In the data rows, the value 128 means zero.
Every row has a hidden score. How much higher is the second row's score than the first row's in each pair? 15 means about the same, 30 much higher and 0 much lower. The score is a weighted sum of the row's numbers plus the product of two more (or one squared), each taken from its middle value.
[107,171,131,115,132,114,191,125,81,137]
[198,182,107,163,141,35,167,171,54,145] -> 17
[126,177,80,82,175,99,141,136,163,91]
[107,120,195,146,68,107,132,120,91,193] -> 19
[163,68,107,153,145,99,132,148,131,91]
[80,80,99,169,137,120,170,156,107,114] -> 17
[140,136,53,92,137,224,54,120,156,107]
[80,126,145,101,137,198,107,120,153,99] -> 16
[156,120,80,163,121,131,150,140,81,126]
[90,120,156,70,141,166,91,144,163,137] -> 15
[53,80,131,175,34,153,164,113,35,169]
[114,149,180,108,68,120,150,174,54,132] -> 29
[90,186,153,11,163,126,137,140,136,91]
[156,195,80,115,149,169,114,67,131,166] -> 14
[172,156,107,108,175,99,107,136,145,91]
[160,171,107,92,169,54,91,165,145,54] -> 20
[90,126,189,101,107,131,167,174,100,54]
[174,136,120,177,114,80,183,165,81,145] -> 6
[90,7,136,196,34,156,160,171,8,169]
[131,136,166,121,80,186,81,53,100,166] -> 15
[120,80,153,150,34,99,150,125,107,180]
[120,163,107,115,180,156,54,152,169,35] -> 16
[145,136,191,82,91,91,183,120,91,180]
[99,202,107,101,182,141,114,162,189,107] -> 15
[107,145,145,108,68,190,100,152,145,126]
[126,204,126,121,141,177,69,156,153,137] -> 16
[114,207,80,132,132,107,35,159,136,121]
[189,140,90,121,185,80,146,148,160,121] -> 7
[179,131,99,150,195,54,137,148,141,91]
[197,140,131,157,180,91,137,136,186,68] -> 17
[136,159,90,70,153,163,81,152,169,137]
[149,126,114,210,99,131,170,131,120,163] -> 18
[120,90,80,184,80,136,153,152,114,137]
[107,107,212,37,107,188,107,79,156,107] -> 18
[149,99,107,82,160,68,91,194,81,126]
[80,159,107,115,169,120,91,148,120,145] -> 13
[120,140,99,153,166,68,91,168,141,99]
[166,113,90,82,187,107,69,152,169,68] -> 10
[145,140,114,169,80,126,164,90,145,121]
[140,126,136,166,80,136,141,106,114,197] -> 17
[126,68,90,172,172,131,157,159,114,91]
[166,149,90,137,166,131,100,131,149,114] -> 18
[99,196,80,108,182,166,69,79,177,126]
[160,99,131,142,191,114,141,156,172,99] -> 9
[120,169,202,82,153,120,153,53,136,68]
[68,136,184,37,137,172,137,67,136,141] -> 13
[153,131,120,182,107,80,141,140,91,126]
[179,107,187,132,121,141,185,90,160,197] -> 17
[140,113,90,180,126,120,167,125,69,166]
[99,99,141,163,126,91,157,156,141,91] -> 12
[107,174,149,70,157,141,0,113,179,145]
[169,113,99,127,182,35,167,152,141,68] -> 7
[114,80,126,163,91,160,157,120,81,160]
[131,90,136,175,54,174,141,140,81,175] -> 16
[120,152,114,200,126,91,150,184,107,91]
[153,219,80,142,132,145,69,113,114,126] -> 19
[114,191,126,121,169,107,107,140,184,137]
[126,53,172,157,34,166,137,152,114,182] -> 7
[99,107,107,182,91,166,132,140,54,157]
[172,145,131,115,145,126,35,125,177,121] -> 15
[140,113,149,157,80,91,164,98,126,166]
[80,186,68,92,153,166,137,90,156,163] -> 20
[120,188,182,115,99,160,203,136,91,157]
[107,195,53,132,178,163,69,159,120,132] -> 19
[210,166,114,115,153,188,100,33,169,157]
[114,171,126,82,149,186,91,152,114,180] -> 5
[136,68,80,172,91,131,141,125,107,166]
[131,113,114,82,80,160,69,113,153,149] -> 20
[179,171,53,169,160,107,141,181,126,132]
[107,80,172,163,121,131,69,98,177,121] -> 12
[169,120,80,115,99,114,141,131,107,126]
[80,113,206,92,99,149,153,53,160,141] -> 13
[53,196,99,115,153,166,91,98,172,137]
[7,120,189,150,91,107,167,148,69,91] -> 22
[145,90,120,150,99,99,141,156,136,68]
[174,80,126,153,145,80,132,148,114,121] -> 15
[184,120,136,115,157,35,107,148,145,99]
[120,126,175,37,121,156,187,98,100,191] -> 14
[145,90,172,115,107,80,189,90,160,166]
[7,68,191,37,107,136,164,120,120,166] -> 24
[99,163,53,108,163,120,91,156,197,107]
[140,131,126,191,99,126,153,165,131,91] -> 14
[136,131,131,163,121,99,153,181,100,121]
[90,53,166,115,145,169,107,106,163,149] -> 12
[107,113,136,196,80,145,172,188,35,132]
[131,113,131,160,126,68,127,162,120,107] -> 12
[131,126,141,153,121,68,132,162,107,91]
[114,99,145,142,80,131,153,144,35,145] -> 18
[90,171,120,101,114,114,107,136,160,107]
[114,166,189,11,114,156,132,53,149,68] -> 17
[126,217,7,132,163,136,81,174,114,99]
[140,107,195,92,68,120,206,79,141,153] -> 5
[99,80,99,172,121,99,132,136,136,35]
[174,120,114,150,91,91,146,171,35,114] -> 26
[80,152,126,82,137,160,81,148,186,132]
[184,99,131,172,163,80,160,106,114,197] -> 24
[163,90,131,101,145,114,107,136,172,99]
[205,126,141,137,145,0,180,144,91,160] -> 20
[68,186,145,132,114,141,160,98,126,163]
[107,99,166,142,68,141,167,179,69,145] -> 16
[160,107,145,108,132,80,215,90,136,157]
[160,80,120,108,153,80,127,181,81,153] -> 18
[140,171,53,210,137,120,114,171,160,80]
[114,126,107,180,132,35,150,188,100,91] -> 15
[172,90,107,56,99,91,189,79,156,166]
[34,166,120,121,80,205,91,79,172,160] -> 24
[145,90,126,121,166,174,69,113,174,201]
[68,166,90,108,121,200,107,106,166,175] -> 8
[99,186,68,127,187,156,153,113,153,91]
[80,149,90,92,201,91,132,148,131,35] -> 11
[90,182,149,108,121,163,81,79,186,178]
[166,80,131,132,149,120,153,159,120,107] -> 7
[136,193,34,166,121,91,137,184,81,121]
[177,68,177,115,91,186,69,162,193,8] -> 4
[131,113,145,82,169,68,137,171,145,68]
[145,113,80,169,107,145,146,181,69,126] -> 15
